In the rows, zero is written as 128.
Families of rows that turns and mirrors carry onto each other, the same ones carrying the whole set onto itself: the rest of each named row's family, in list order:
4 families of 8 rows:
z528: [164 122 136 109 134 135 141 128  99]
z422: [141 143 122 119 157 147 139 120 141]
z388: [117 107 137 147 155 127 122 177 125]
z360: [146  99 132 129 145 129 114 161  87]
z875: [154  88 154 136 151 116 146 155 111]
z547: [127  91 123  98 183 120 112 144 130]
z620: [129 109 140 146 175 127 144 147 152]
z636: [118 119 128 112 171  92 124 154 112]
z32: [ 95  90 128 147 151 139 136 135 142]
z622: [134  95 117 144 175 124 173 135 132]
z571: [107 118 111 123 137 157 130 109 130]
z535: [113 101 108  96 174 157 120 138 125]
z970: [125 126 119 116 184 132 151 111 120]
z145: [144 110 112  99 113 131 152 162 138]
z217: [130 134 142 100 147 125 159 126  95]
z999: [139 102 139 129 138 116 182 150 107]
z177: [126  71 101 124 162 150 142 159 137]
z109: [152 126 101 123 137 153 118 138 105]
z749: [115  71 144 138 131 128 137 143 103]
z793: [114 115 131  82 135 150 131 154 107]
z411: [131  72  97 127 140 116 152 117 118]
z588: [124 134 106 142 148 151 127 156 143]
z387: [117 141 116 116 137 103 148 163 134]
z800: [127  84 123 109 122 144 154 176 117]
z539: [115 104 111 116 108 118 165 130 127]
z942: [159  71  98 113 151 127 138 150 130]
z294: [128  99 127 114 117 146 131 116  92]
z551: [ 89 119 134 103 136 112 142 126 124]
z276: [112 127 136  85 145 125 126 157 139]
z153: [152  98  95 119 168 101 129 138 103]
z578: [151 119  84 124 134 113 154 147 126]
z222: [104  86 121 113 169 109 129 113 115]

The rest of the family of z145: z528, z422, z875, z547, z620, z942, z276
The rest of the family of z109: z388, z360, z636, z588, z387, z153, z578
The rest of the family of z411: z32, z571, z749, z539, z294, z551, z222

Families of rows that turns and mirrors carry onto each other, the same ones carrying the whole set onto itself: the rest of each named row's family, in list order:
5 families of 3 rows:
z862: [126 110 113 107 134 124 126 172  87 108 175 140 137 166  99 102 115 110
 114]
z976: [143  96 139 126 136 123 131 164 136 148 153 149 108 102 173 105 128 112
 136]
z381: [135 106 110 102 129 119 147 177  82 102 173 139 145 152 120  89 115 109
 111]
z803: [148 103 143 123 134 112 141 157 130 143 153 166 102  85 164 124 135 109
 130]
z572: [131 147 116 106  71 132 110 149 112 122 179 166 126 135 144 170 150  95
 118]
z275: [128 155 119 105  66 143 113 157 109 125 166 167 133 135 132 162 140  98
 115]
z740: [134 102 114 109 135 114 134 176  87 113 169 156 144 154 105  91 103 113
 121]
z762: [124 157 122 114  74 122 109 156 130 132 177 172 131 136 146 162 144 100
 105]
z249: [131 152 119 113  67 124 115 148 117 131 169 169 125 140 140 166 145 107
 103]
z478: [136 112 108 103 129 124 123 171  82 103 166 143 138 158 104  88 113 107
 109]
z337: [137  97 142 118 140 116 132 155 126 141 145 161 108  89 173 113 131  96
 123]
z727: [148 109 148 128 131 127 140 151 140 149 153 158 110  98 172 120 121  98
 138]
z988: [149  99 144 128 137 117 137 166 128 139 149 156 105 103 181 114 134 100
 136]
z254: [133 151 119 101  66 132 120 162 119 130 186 172 128 148 136 161 133 103
 104]
z931: [136 103 112 110 125 125 130 174  73 107 173 140 148 152 113  96 117 119
 102]

The rest of the family of z862: z976, z762
The rest of the family of z478: z249, z988
The rest of the family of z381: z803, z275

Families of rows that turns and mirrors carry onto each other, the same ones carrying the whole set onto itself: the rest of each named row's family, in list order:
3 families of 6 rows:
z465: [129 119  67 136 117 115 121 142 157 119 123  74]
z923: [131  80  93  93 127 104 114 115 147 142 152 100]
z295: [143 145  81 167 134 119  83 106 172 132 113 103]
z416: [126  79 103  91 133 114  99 126 133 156 138 111]
z509: [113  68  82 129 140 125 100 101 131 145 138 117]
z41: [144  87 101  95 139 107 110  97 125 150 139 121]
z649: [115  77  88 127 145 122  70 111 149 157 140 117]
z446: [158 139  92 168 118 126  92 112 165 134  99  92]
z96: [162 149 112 123 123 120 130 123 149 139 103 100]
z450: [174 142  85 131 115 124 130 133 149 129 127  91]
z336: [162 155  94 162 114 112  96 122 156 128 118 112]
z806: [152 118  68 148 114 118 108 129 164 122 116  68]
z644: [168 137 104 133 106 111 120 129 152 131 100  84]
z629: [140 127  69 168 113 133 112 136 154 120 126  91]
z715: [125  94 111 133 134 102  80  90 132 150 127 143]
z237: [136 100 123 113 142 120  78 105 139 167 124 136]
z368: [114  83  88 147 143 133  83  92 160 149 142 117]
z301: [132 109 138 118 124 110  97  99 142 157 122 138]

The rest of the family of z301: z465, z923, z295, z96, z368
The rest of the family of z806: z416, z649, z446, z644, z237

Families of rows that turns and mirrors carry onto each other, the same ones carrying the whole set onto itself: the rest of each named row's family, in list order:
5 families of 8 rows:
z742: [123 169 143 123 156 135 137  99 133 132 128 112 165 133 110 149 122 156]
z728: [ 98 156 139 121 151 124 144 112 137 110 137 113 160 132 116 133 116 161]
z508: [155  97 121 117 129 103 138 129 139 161 144 137 115 142 109  99 116 103]
z91: [120 128 118 163 153 172 139 114 128 148 154 110 113 124 107 136 107 142]
z505: [152 131 158 110 147 115 126 103 133 134 120 137 115 134  91 147 159 130]
z20: [151 134 142 120 107 111 133 144 137 120 116 122 128 130 168 142 149 112]
z415: [171 107 128 117 136 114 140 138 126 169 134 135 127 120 113 111 130  92]
z370: [118 158 132 116 136 138 137 101 139 121 133 108 172 140 136 140 127 162]
z829: [126 140 149 139  90 125 164 123 119 113 127 124 121 146 115 125  98 143]
z427: [135 119 142 112 148 120 114  83 149 136 128 129 110 127  97 160 149 130]
z675: [109 133 117 152 143 172 131 104 129 158 136 122 107 132  93 144 117 126]
z849: [113 157 128 119 148 129 125  89 151 132 130 106 167 125 134 158 117 145]
z471: [134 133 135 122  93 144 164 113 117 137 107 128 108 153 114 145 110 118]
z833: [133 137 129 157 143 165 142 118 124 163 159 132 107 133  94 138  98 128]
z115: [134 146 128 117 100 120 131 141 136 139 106 127 142 134 165 144 141  98]
z873: [141 123 103 125 124 142 159 127 127 157 148 109 166 130 139 104  93 127]
z265: [148 152 151 127 100 136 169 123 117 133 125 132 123 154 125 146  97 131]
z951: [141 146 113 131 144 134 151 132 127 166 143 111 177 119 133 113  93 119]
z650: [161  88 116 118 132 128 133 126 132 160 148 133 113 126 110 108 139 105]
z700: [135 148 139 136 117 101 128 155 146 125 106 120 134 136 163 130 137 106]
z673: [124 122 155 109 145 104 129 115 140 109 131 137 112 131  97 135 156 138]
z232: [137 138 146 139 104 124 167 129 123 122 105 121 104 158 118 132 102 129]
z780: [112 144 121 166 164 131 100 147 155 148 137 117 129 117 135 127 138 114]
z626: [114 134 128 169 152 154 139 120 133 146 135 116  99 138  90 128 104 135]
z679: [130 137 109 125 132 115 148 130 141 155 146 114 171 142 140 101  86 126]
z242: [143  94 126 117 137 103 139 147 134 145 145 137 117 117 111 101 131  99]
z293: [107 163 135 121 152 116 123 100 153 127 136 115 164 148 124 134 121 159]
z281: [139 128 106 119 124 125 151 118 139 161 136 108 168 120 148 126  85 111]
z725: [133 122 146 114 150 105 113 100 150 132 134 138 108 148  93 132 152 137]
z456: [130 146 129 152 160 139  97 139 148 161 158 137 128 113 131 141 145 109]
z645: [146 161 150 123 115 111 122 144 141 132 125 136 143 133 163 151 144 111]
z522: [112 124 125 169 134 151 135 123 128 143 160 124 111 123  91 113 101 136]
z338: [139 123 145 109 145 124 111 100 145 124 132 131 119 135 108 144 173 141]
z775: [117 127 111 130 141 125 156 144 130 146 153 113 165 117 131  99  89 123]
z770: [160  92 120 113 124 116 141 112 136 164 134 129 111 122 112 127 116  95]
z205: [116 131 128 159 144 123  94 145 149 141 156 129 130 105 128 118 147 114]
z624: [141 133 146 131 105 143 169 112 118 117 119 117 107 149 121 147 110 144]
z566: [129 128 115 153 154 139 103 145 148 151 151 116 134 104 153 132 146 111]
z812: [129 146 151 130 100  98 121 145 141 110 125 130 139 127 152 129 144 121]
z633: [109 145 111 146 149 147  98 132 149 159 136 121 141 113 142 143 147 105]

The rest of the family of z624: z91, z20, z370, z873, z650, z338, z566
The rest of the family of z775: z728, z829, z673, z242, z522, z205, z812
The rest of the family of z505: z742, z415, z833, z265, z951, z456, z645

